In the data rows, the value 128 means zero.
Here are some points:
[112  98 153 134 107 131 126 139 124 104 117 104 155 105  75 131  90]
[170  86 125 119 112  78 111 128 111 167 154  94 150 106 106 102 142]
[140 216 158 152  93  96 136 118 137  91  91 150  89 103 111 151 186]
[144 189 171 175  95 109 103 146 144 132  95 169 111 173 149 171 167]
[147 194 168 172 104  98 107 159 116 125 116 170  85 123 167 137 187]
[106 116 104 125 118 123 142 161 108 143 139 149 155 104 153  89 131]
[ 99 110 143 145 121 136 134  79  94 131 122 130 142 151 130 114 152]
[208 120 109 120 233 190 144  81 147 177 133 192  82 114 158 110  87]
[139 116  79 110  73 148 116 122  95 145 140 109  94 101 119 133 114]
[169 102 104 119 148 141 151 109 107 146 156  79 124 116 144  87 130]
[120  71 137 122 185 139 133 100 135 146 105 158 151  59 119 169 132]
[164 248 167 166  44 149 127 138 181 161 111 169 114 156 132 199 151]
[122 144  80  92 153 127 201 188 137  80 141 160 119 154 195  73 179]
[111 144 134 149  87 125 167 122 133 120 107 119 169 161 134 105 147]
[176 148 137 125 157 160 125 128 113  99 114 155 172 172 142 131 140]
[167  91 149 121 150 183 116 156 109 121 158 115 204  82 163 158  96]
[131 112 157 128 202 161 144  85 168 143 105 205 134  98 145 115 135]
[ 64 119 156 129 217 154 202 135 145 145  36 151 191 110 176 156  95]
[140 148 142 134 103 109 110  49 142 145 183  95 113 123 135  86 138]
[111 160 132  91 141 136 138 134 126 128 116 116 115 163 159 147 102]
[132 131 130 112  89 164  85 122 127 108 114 147 107 106 141 123 117]
[ 82 133 147 100 185 179 135 106 149  96  42 146 157 104 170 171 130]
[118 112 160 163 200 151 176 116 144 141  94 111 160 104 118 149 112]
[128 136  94 104 157  90 107 142 103 184 155  99 179 133 148  57 191]
Then 12 other points, each followed by its number:
[131 132 127 139 140 142 152 117 167 125 158 129 158 131 126  60 135] 0
[122 140  68 176 176 132 137 132 126 139 182 168 138 164 192  82 146] 1
[148 172  59 142 133 140 144 127 132 149 177 165 147 160 162  79 160] 2
[102 114 134 112 132 130 169 119 133 107 117 100  76 125 114 144 134] 3
[155 188 161 166  84 109 103 150 153 138  63 140  82 159 127 160 158] 4
[103 117 109 175 171 164 106 159 128  83  60 162  56 174 120 111 162] 5
[141 137 120 160 107  97  87 127 123 127 134 145 145 118 103 132 134] 6
[158 232 168 173 168  82 146 130 137 123  94 142 106 117 127 149 197] 7
[123 110 101 130 147 124 145 160 124 102 120  91 124  93  95 144 120] 8
[134 174 128 103 118  92 119 118 127 145 104 131 147 160 117 155  73] 9
[ 35 117 119 107  16  82  18 129 200  71 141 110  92  46  47  90 169] 10
[ 75 146 122 162 111 145 125 167 119 119 110  83 139 175 125 104 105] 11
Which two of these numbered points are nearest to each point below by angle, seen from the average point of the first points? Their numbers follow each, nearest first.
[144  72 149 156 110  81 102  98 114 136 161 124 126 135 133 125 170] > 6 10
[104  98 173 141 115 144 130 139  92  11  65 235  92 193 128 156 137] > 5 4
[155 116 153 115 105 157 111 107  89 113 169 118 179  92 153 146 122] > 6 10
[181 176 178 196 103 115 119 169 153 107  73 194  87 150 118 167 167] > 4 7
[121 124 112 139  84 119 113 137 148 148 131 126 144 117  73 146 160] > 6 10
[157 153 170 160 155 174  78 116  76  59 124 132 131  58 172 167 120] > 7 6
[140 185  41 119 127 117 119 162 142 149 162 102 150 160 165  46 170] > 2 1
[108 120 143 138 120 123 153 149 137 116 103 114 144 163 130 126 101] > 11 9
[172 158 168 121 101 142 149 105 121 142 111 110 140 125 135 144 143] > 4 7
[126 109 129 117 157 134 167 106 132 124 136 102 104 179 132 150 137] > 3 8
[120 105  70 152 127 165 148 147 107 106 126  84 131  70  88 161 100] > 8 3
[150  86 137 155 176 136 116 152 136 100 101 185  78 192 143 109 172] > 5 1
[133 123 146 134 165 139 144 105 129 173 194 107 152 152 135  94  82] > 0 1
[196 135 132 124 190 152 139  96 155 197 105 179 122 108 189 154 114] > 1 7
[112 104 133 137 151 126  76 134 127 132 142 147  84  94 143 130 150] > 10 5
